In the data rows, zero lies at 4.5, halfway between 4 and 5.
Every row has a hidden score. In each pair, how much higher is the second row's than the first's? 20 means about the same, 40 much higher and 0 much lower. The score is a weighted sum of the row's numbers plus the product of two more (or one squared), each taken from its middle value.
5 5 4 4 5 5 3 5 4 5 4 5 4 4 4 5 5
5 5 4 4 5 5 4 5 4 5 5 5 4 4 4 6 4 ~ 22
5 5 4 4 4 5 4 4 5 7 5 5 5 5 4 6 4
5 5 4 4 5 5 4 6 3 5 5 4 3 5 4 4 4 ~ 20
5 6 3 3 8 7 6 4 5 5 6 6 2 2 4 4 5
6 4 6 6 4 3 5 6 6 4 4 5 3 6 6 4 4 ~ 20
5 5 3 4 7 5 6 5 4 5 7 5 2 3 4 5 5
5 5 4 4 5 5 3 5 4 5 4 4 5 5 5 4 4 ~ 18
6 5 6 6 4 4 6 4 5 3 4 5 4 5 6 6 5
6 5 5 5 6 5 2 4 4 5 3 6 5 4 4 5 4 ~ 18
6 5 4 4 5 5 3 4 3 6 4 4 6 4 4 4 4
3 3 5 1 2 7 5 5 4 7 5 6 6 5 6 4 5 ~ 17
5 7 3 3 7 8 9 2 7 2 2 5 4 3 3 3 6
5 4 3 4 5 4 3 6 3 3 4 4 6 5 4 5 4 ~ 22
5 5 4 4 5 5 3 5 4 5 4 4 4 4 4 5 4
4 8 2 3 5 5 6 7 5 5 6 7 5 5 7 5 7 ~ 10
5 5 4 4 4 5 3 5 4 6 4 4 6 5 5 4 5
6 5 4 4 5 5 4 5 5 5 4 5 4 4 4 5 4 ~ 22
5 3 3 4 5 3 2 5 5 3 5 6 5 5 4 5 5
4 0 1 4 4 3 5 4 4 2 5 5 4 5 4 3 4 ~ 22
5 6 3 3 8 7 6 5 5 4 6 6 2 2 5 4 5
5 5 4 4 5 5 3 6 4 5 4 4 5 5 4 5 4 ~ 26
5 5 4 4 5 4 3 5 5 5 4 5 4 4 4 5 4
5 5 6 4 5 1 3 3 6 4 2 6 4 4 4 6 7 ~ 20
6 6 5 6 3 5 8 5 4 3 5 5 5 4 3 5 4
6 6 4 4 5 6 5 6 5 4 5 5 3 3 4 4 4 ~ 13
6 5 4 4 4 4 4 4 4 5 4 5 5 3 5 4 5
0 9 1 0 1 3 3 6 8 6 0 8 3 9 5 5 2 ~ 27
5 5 4 4 5 4 3 5 4 5 5 5 5 4 4 5 4
6 4 6 5 5 4 5 5 6 4 3 5 3 6 5 4 5 ~ 24
6 4 6 5 6 5 4 4 3 4 3 7 5 4 5 5 4
4 4 7 2 5 5 5 3 2 6 4 4 6 3 5 3 4 ~ 14
5 5 4 3 4 4 3 7 2 3 4 4 5 6 5 4 4
6 5 5 5 5 5 5 6 5 5 4 5 4 4 4 5 4 ~ 19
5 5 4 4 5 5 3 5 5 5 4 5 4 4 4 5 4
5 2 3 5 5 2 6 4 3 4 5 4 4 6 4 4 5 ~ 24
5 5 4 4 5 5 4 5 4 5 5 4 5 4 4 5 4
5 3 3 3 4 3 1 4 8 4 5 6 4 4 6 5 5 ~ 8
3 5 4 8 2 4 4 3 4 7 6 5 4 5 4 3 3
6 5 6 3 5 0 3 3 6 4 4 6 4 3 5 2 7 ~ 8
6 5 4 4 5 5 3 5 4 5 4 5 5 4 4 5 4
5 5 4 4 6 6 5 5 5 5 5 5 3 3 5 6 4 ~ 21
4 7 4 4 6 6 8 2 6 2 3 4 7 6 3 5 4
1 3 6 9 6 6 4 7 7 9 4 5 7 3 2 3 7 ~ 18
5 4 7 7 4 5 4 3 5 3 6 4 5 6 5 6 5
5 5 4 4 5 5 4 5 5 5 4 5 4 4 4 5 4 ~ 14
5 4 4 4 5 4 4 7 2 3 5 3 5 6 4 4 5
5 5 4 4 4 4 4 5 4 5 5 4 5 4 4 5 4 ~ 15
5 5 3 4 8 5 6 4 5 6 6 6 3 3 4 6 4
4 3 9 6 5 6 5 5 4 4 5 4 3 8 4 6 3 ~ 36
4 7 3 4 4 5 5 8 6 6 7 7 5 7 8 6 8
5 4 4 4 5 6 3 5 4 5 4 3 5 4 5 4 3 ~ 26
5 3 8 5 6 5 5 4 3 5 1 7 5 5 5 4 4
3 5 5 8 3 5 3 3 5 7 6 4 4 5 5 3 4 ~ 14
5 5 5 4 5 6 4 4 4 5 4 4 5 4 5 3 4
6 6 4 4 5 6 7 5 6 4 4 5 3 4 3 7 5 ~ 30
4 5 5 7 2 4 5 6 6 5 8 3 5 6 5 2 3
5 4 5 3 5 6 4 4 3 6 5 3 6 4 5 3 4 ~ 24
5 3 7 8 3 5 4 5 7 5 6 5 4 6 6 4 4
6 5 5 6 2 3 7 6 5 3 6 4 4 5 5 4 4 ~ 19
5 5 3 4 8 6 6 5 4 5 7 6 2 2 4 5 5
6 5 4 4 4 5 3 4 4 6 4 4 6 4 5 4 5 ~ 16
5 3 3 3 4 4 4 7 1 2 4 3 6 6 4 3 6
4 3 3 5 7 2 6 4 3 5 6 5 5 6 5 5 4 ~ 18
6 5 5 5 5 6 4 5 5 5 4 5 4 5 5 5 4
3 6 4 6 1 8 2 0 4 4 6 7 3 4 4 2 4 ~ 18
5 5 4 4 6 5 4 5 4 5 6 5 3 3 4 5 4
4 4 9 4 4 3 5 5 4 2 2 4 3 4 4 7 4 ~ 33
5 3 4 4 5 1 3 2 7 5 5 3 2 5 4 5 5
5 1 2 5 3 3 4 4 5 4 4 4 3 5 5 4 5 ~ 19
4 3 8 3 5 5 6 3 2 5 3 5 5 3 5 2 3
5 5 4 4 5 5 3 6 4 5 4 4 4 4 4 5 4 ~ 24
4 8 4 6 2 4 8 2 3 1 2 6 5 4 1 3 6
5 5 5 4 5 6 5 6 6 5 4 4 4 6 8 2 4 ~ 4
5 5 6 7 3 6 4 1 3 2 5 2 6 4 5 6 6
5 6 5 7 2 4 5 1 3 4 6 3 5 4 5 5 5 ~ 15
6 5 4 4 5 5 4 5 4 6 5 5 4 4 3 6 4
5 2 3 5 4 2 4 3 4 4 5 3 3 5 5 4 5 ~ 17
3 5 5 7 2 3 5 7 7 5 9 3 5 3 6 3 4
5 6 5 5 3 4 6 7 6 4 6 4 4 5 8 3 5 ~ 22
6 5 4 4 5 5 3 4 4 6 4 4 6 4 4 4 4
5 4 4 4 5 2 4 2 6 6 4 4 5 6 4 6 7 ~ 23
2 5 2 5 1 9 0 0 5 0 9 2 8 2 5 7 4
6 4 5 5 5 5 4 5 6 5 2 4 4 5 5 4 5 ~ 22
6 4 6 6 3 3 6 6 6 4 5 4 3 6 6 4 4
4 2 3 3 3 6 4 6 5 4 2 6 6 5 6 4 6 ~ 16
0 5 4 6 9 6 0 5 6 0 5 0 3 0 9 5 3
5 4 7 5 5 4 6 4 4 3 3 5 4 6 5 5 4 ~ 10
5 5 4 4 5 5 3 5 4 6 4 5 5 4 4 6 4
6 5 4 4 5 5 4 5 4 5 4 4 5 4 4 5 4 ~ 20
5 5 4 4 5 5 2 5 4 5 4 4 5 4 4 5 4
5 4 6 4 6 5 4 4 4 5 2 5 5 5 6 3 4 ~ 17
5 3 8 8 4 6 4 4 6 4 5 6 4 6 5 5 4
5 5 4 4 5 5 3 5 4 5 4 4 5 5 4 5 4 ~ 16
5 4 4 5 4 4 4 4 4 5 4 3 3 4 5 5 5
5 4 3 5 5 4 5 4 4 8 5 4 4 5 4 6 4 ~ 21
5 4 4 4 4 5 2 6 3 5 3 4 6 6 5 4 5
5 4 3 4 4 5 4 4 5 6 4 4 4 4 4 6 5 ~ 21
5 5 4 4 6 6 4 7 3 4 6 4 3 4 4 4 4
3 2 4 3 1 8 6 4 7 7 3 4 5 4 7 5 5 ~ 13
5 5 4 4 6 6 5 6 5 4 5 5 3 3 4 5 4
5 5 4 4 5 4 6 2 6 6 4 4 8 8 3 7 5 ~ 29
5 5 4 5 5 5 3 6 3 5 4 4 4 5 5 4 4
4 4 3 5 8 5 7 3 5 7 6 6 4 5 4 5 4 ~ 24
3 4 8 1 4 3 6 3 3 5 5 5 5 3 5 4 4
5 3 3 5 3 4 5 3 5 6 4 2 3 5 4 5 5 ~ 29
3 6 4 6 2 8 2 0 6 1 8 1 8 2 5 6 4
5 5 4 5 5 5 5 3 5 3 4 2 7 5 4 5 4 ~ 26
0 9 2 3 0 1 6 7 4 4 4 3 6 6 3 5 3
1 4 6 9 5 4 4 7 7 8 5 4 6 3 4 3 5 ~ 21
4 3 3 4 5 3 5 7 1 3 5 4 5 6 4 4 5
6 5 5 5 4 5 6 6 8 4 3 5 3 5 4 5 5 ~ 19
5 4 4 3 5 2 1 4 6 4 6 5 4 4 4 4 5
5 6 3 4 8 6 6 3 6 6 6 6 3 3 4 5 4 ~ 27
5 5 5 4 4 5 5 8 6 4 4 3 4 5 7 3 4
6 5 4 4 5 5 4 5 5 5 4 5 4 4 4 5 4 ~ 24
5 6 4 5 4 5 7 7 5 3 5 5 3 3 5 5 5
4 2 3 3 4 5 4 7 2 2 4 5 7 6 4 4 7 ~ 24
5 5 4 4 6 6 4 8 2 3 6 3 2 5 4 3 5
5 3 3 4 4 4 4 6 3 3 4 4 6 5 4 5 4 ~ 20
6 4 6 6 3 3 6 6 6 3 5 4 4 5 6 5 4
4 3 9 4 4 5 6 5 4 3 4 3 2 8 4 4 3 ~ 38
5 3 4 4 4 2 2 3 7 4 5 4 3 5 4 5 5
6 4 7 7 5 4 4 5 4 4 3 7 4 5 5 6 4 ~ 26
5 2 3 4 3 6 4 4 6 6 3 4 5 4 6 5 5
5 4 5 3 5 1 3 3 6 5 4 4 4 4 5 3 6 ~ 15
6 5 4 4 5 5 4 6 5 5 4 5 4 4 4 5 4
3 9 3 4 2 3 6 8 4 5 7 5 6 5 5 4 7 ~ 14
2 4 7 5 5 9 1 4 5 4 6 3 2 8 3 3 6
6 5 6 6 5 4 5 4 4 3 4 4 5 4 5 6 5 ~ 10
3 4 9 5 4 8 3 4 5 2 4 3 2 6 4 7 3
5 4 6 6 4 4 5 4 5 4 5 4 4 6 6 5 5 ~ 4
6 5 4 4 5 5 3 4 4 5 4 5 5 4 4 5 5
5 4 6 8 3 5 5 4 6 4 6 5 4 6 5 4 4 ~ 22
5 3 8 4 6 5 5 4 3 5 2 6 5 5 5 4 4
3 0 1 5 1 6 7 4 9 6 1 2 2 4 6 6 5 ~ 28
5 5 4 4 5 4 3 4 5 4 4 4 4 4 3 5 4
5 5 5 4 5 3 3 4 5 5 4 5 5 4 4 4 6 ~ 14
5 5 4 4 5 4 4 3 6 6 4 4 4 6 4 5 5
4 7 3 4 8 8 9 2 7 2 3 4 5 5 3 4 5 ~ 26
6 5 5 6 4 5 7 5 5 3 5 4 5 4 5 5 4
6 5 4 4 5 5 3 4 4 5 4 4 5 2 4 5 4 ~ 15
0 3 7 8 8 9 1 9 9 4 7 3 7 6 0 3 7
5 5 4 4 5 5 3 5 4 5 4 4 5 5 4 5 4 ~ 5
2 2 5 1 1 6 5 5 6 7 5 7 6 4 6 6 5
5 5 4 4 5 5 3 6 4 5 4 4 4 5 4 5 4 ~ 29
4 5 7 1 5 0 2 4 7 3 6 3 4 3 2 3 4
5 5 4 4 4 5 4 5 4 5 4 5 4 4 4 5 4 ~ 24
2 0 2 3 3 7 5 6 5 2 3 8 6 3 5 5 4
5 2 3 4 4 4 4 4 4 4 4 3 4 5 5 5 5 ~ 25
6 5 5 5 5 5 4 5 5 5 3 6 4 5 5 5 5
5 4 6 3 5 3 5 3 4 5 5 4 5 3 5 3 4 ~ 14
5 5 4 4 5 5 3 5 5 5 4 5 5 4 4 5 4
4 7 5 7 1 3 6 3 2 4 5 5 4 5 4 4 5 ~ 23
5 5 4 4 5 5 4 6 4 5 4 5 4 4 4 5 4
6 5 5 5 5 5 4 5 5 5 4 4 4 5 4 6 4 ~ 23
5 6 3 4 7 7 6 4 6 4 5 5 3 3 5 4 4
5 5 5 6 4 4 6 3 4 3 4 3 6 4 5 5 5 ~ 24
6 5 4 4 5 5 3 4 4 5 4 5 5 4 4 5 4
5 4 5 3 4 6 5 5 3 7 5 4 6 3 5 4 4 ~ 17
4 0 2 5 2 4 5 4 6 4 3 3 3 3 5 4 4
6 5 4 4 5 6 5 5 5 4 4 5 4 3 4 6 4 ~ 20
5 5 4 4 5 5 3 5 4 5 4 4 4 4 4 5 4
4 9 2 4 4 5 6 7 6 4 5 6 5 5 7 3 7 ~ 8
5 3 8 7 4 5 4 6 6 5 4 6 4 6 5 4 4
6 5 6 6 3 4 6 5 5 3 6 5 5 5 6 5 3 ~ 16
5 5 4 4 5 5 3 5 4 5 4 5 5 4 4 5 4
6 6 5 6 3 4 7 6 5 3 5 4 4 5 5 5 4 ~ 21
5 4 4 3 4 5 3 8 1 3 4 4 6 6 5 3 6
5 4 4 4 4 4 3 6 3 4 4 4 5 6 4 4 4 ~ 21
2 3 8 1 5 6 8 4 1 6 4 3 4 4 5 3 5
6 4 7 7 4 5 4 3 4 3 4 5 5 5 5 7 5 ~ 26
6 5 6 6 5 4 5 2 3 3 4 4 7 5 5 6 7
5 4 4 4 4 3 5 2 7 6 4 3 5 7 4 6 8 ~ 20
5 3 4 3 4 2 1 4 8 5 5 5 4 4 5 4 5
5 5 5 7 4 4 5 1 4 2 5 2 8 3 5 5 4 ~ 31
5 5 4 4 5 5 3 5 4 5 4 4 5 4 5 4 4
5 2 3 5 4 3 4 3 6 5 4 3 3 5 5 4 6 ~ 22
5 4 4 5 5 4 5 5 3 4 5 4 4 4 4 5 4
6 5 4 4 5 5 4 5 4 5 4 4 5 5 4 5 4 ~ 20
5 5 4 4 5 5 3 5 4 5 4 4 5 4 4 5 4
5 5 4 4 5 5 3 5 4 5 5 4 5 4 4 5 4 ~ 19
0 5 5 9 8 2 3 3 0 9 2 5 3 4 6 8 8
6 5 6 5 5 4 5 6 5 5 4 6 4 4 5 6 4 ~ 9
5 4 4 5 4 4 5 4 4 7 5 4 4 5 4 6 4
5 5 4 5 7 4 6 3 5 5 6 4 5 5 4 5 3 ~ 20
3 0 2 4 5 3 7 5 3 1 5 6 4 5 3 1 3
6 5 5 5 4 4 6 6 6 4 4 4 3 5 6 4 4 ~ 15
5 5 3 4 7 5 6 5 4 5 6 5 2 3 4 5 5
6 5 6 5 4 4 6 6 6 4 4 4 3 5 6 4 5 ~ 17
5 5 4 4 5 4 3 7 3 4 5 3 3 6 4 4 4
2 4 6 5 5 9 1 4 4 4 6 3 2 9 4 3 7 ~ 31
0 6 5 9 6 1 5 7 3 9 5 4 6 1 5 5 5
5 4 6 3 5 6 5 4 3 7 5 4 6 3 6 3 3 ~ 9
5 5 3 4 8 6 6 3 5 6 6 6 3 4 4 5 4
4 1 2 4 5 3 6 6 0 1 5 5 7 5 3 4 5 ~ 24
4 4 6 2 4 5 5 4 3 5 6 3 6 4 4 4 3
5 5 7 2 5 0 4 3 6 3 4 5 4 3 4 2 6 ~ 8
5 5 4 4 5 5 4 5 4 5 4 4 5 5 5 4 4
4 4 7 2 5 0 4 2 5 4 5 6 4 2 4 2 5 ~ 9
5 5 4 4 4 4 4 5 4 5 4 5 4 4 4 5 4
5 3 3 5 3 4 4 3 5 5 4 3 3 5 5 5 6 ~ 21
5 4 2 5 5 3 5 6 2 5 5 4 4 5 4 5 5
6 5 4 4 5 6 3 5 4 5 4 4 6 5 5 4 4 ~ 18
5 6 4 4 6 6 5 5 5 4 6 5 4 3 4 5 4
5 4 4 4 4 5 4 5 4 5 4 3 4 4 4 5 5 ~ 23
5 5 4 4 6 6 5 7 3 3 6 4 3 4 5 3 5
6 5 6 5 5 2 4 3 5 4 2 7 5 4 4 5 7 ~ 18
5 3 4 4 4 2 3 3 7 5 4 4 3 4 5 4 5
0 3 7 0 1 5 6 6 7 5 8 5 6 4 4 7 4 ~ 29
5 4 3 5 4 5 4 4 4 6 4 4 4 4 4 5 5
2 5 3 7 2 8 1 0 2 6 5 8 1 5 5 1 4 ~ 18
5 5 4 4 6 5 5 5 5 5 5 5 4 3 4 6 4
5 5 4 4 5 5 3 5 4 5 4 6 4 4 4 5 4 ~ 19
6 4 5 4 6 6 3 5 4 5 3 5 6 5 5 3 4
5 5 5 7 4 6 5 1 5 2 5 1 8 3 5 6 5 ~ 26
4 5 5 4 6 5 6 1 5 4 3 3 9 8 3 5 6
4 5 4 3 6 3 5 1 7 5 5 4 6 8 3 6 4 ~ 20
5 6 4 4 5 5 4 6 3 5 5 4 4 4 4 4 4
5 5 3 4 7 6 5 7 1 3 7 5 2 4 5 3 6 ~ 20
5 5 4 4 5 5 4 7 3 5 4 4 4 5 5 4 4
6 5 5 4 5 3 4 4 4 4 3 6 5 4 4 5 6 ~ 19
5 6 5 6 2 4 7 6 5 3 6 5 4 4 6 3 5
5 5 4 4 6 6 4 7 3 4 5 4 3 4 5 4 5 ~ 26
0 8 4 8 5 0 5 5 0 8 2 2 5 3 6 8 3
6 6 5 6 2 4 7 6 5 3 5 4 4 4 5 4 4 ~ 8
5 7 2 3 8 8 7 4 7 4 4 6 3 3 6 4 6
5 5 4 4 6 1 1 3 9 2 6 4 4 4 2 5 2 ~ 23
6 5 5 5 4 4 6 6 6 4 5 4 3 5 6 4 4
5 5 5 6 2 3 6 7 6 4 6 4 4 5 6 4 5 ~ 17
6 5 5 4 5 4 4 4 5 4 3 6 5 4 5 4 6
5 5 4 4 5 5 4 6 5 5 4 4 4 4 5 5 4 ~ 24
5 5 5 4 4 5 3 6 3 5 3 4 5 6 5 4 4
5 5 4 4 5 4 3 4 5 6 5 4 5 4 4 4 5 ~ 14
4 4 3 5 8 4 7 3 4 7 7 6 4 5 4 6 4
5 4 3 4 4 5 2 5 4 5 4 5 6 5 5 5 5 ~ 14
4 3 8 3 5 6 5 4 3 6 2 5 5 4 5 3 2
5 4 3 4 7 6 6 4 5 3 7 5 4 4 5 4 4 ~ 18
6 5 4 4 5 5 3 5 4 5 4 5 5 4 4 5 4
5 5 4 4 5 5 4 5 4 6 5 4 4 4 4 5 4 ~ 21
5 5 5 4 6 3 3 3 6 4 5 4 5 5 3 5 4
5 5 6 2 5 2 3 4 5 5 6 4 5 4 4 3 5 ~ 12
4 3 3 5 5 3 5 6 1 3 6 5 5 6 4 5 5
5 5 4 4 5 6 4 6 4 5 4 4 5 5 5 4 4 ~ 16
5 3 3 5 5 3 7 4 3 6 5 4 4 6 5 5 5
4 6 3 4 9 7 8 1 6 7 5 5 3 5 4 4 4 ~ 22
5 4 3 5 6 3 4 5 4 1 7 5 6 4 4 5 3
0 9 3 6 2 4 3 2 0 6 2 6 2 4 5 3 1 ~ 22
5 6 5 7 3 4 7 2 3 3 5 5 5 4 4 4 5
5 4 6 8 3 4 4 6 8 5 7 4 4 5 6 3 4 ~ 8
5 5 3 4 8 6 6 4 4 6 7 6 2 3 4 5 5
5 7 3 4 7 8 9 3 6 3 3 5 4 4 3 4 6 ~ 25
4 5 4 3 6 2 4 2 7 5 5 4 6 7 3 6 4
0 9 3 4 4 0 4 9 4 7 3 3 6 4 5 6 3 ~ 15
6 5 6 6 4 4 5 3 4 3 5 4 5 4 6 6 5
5 5 5 4 5 2 3 3 6 4 3 4 5 4 4 4 6 ~ 16
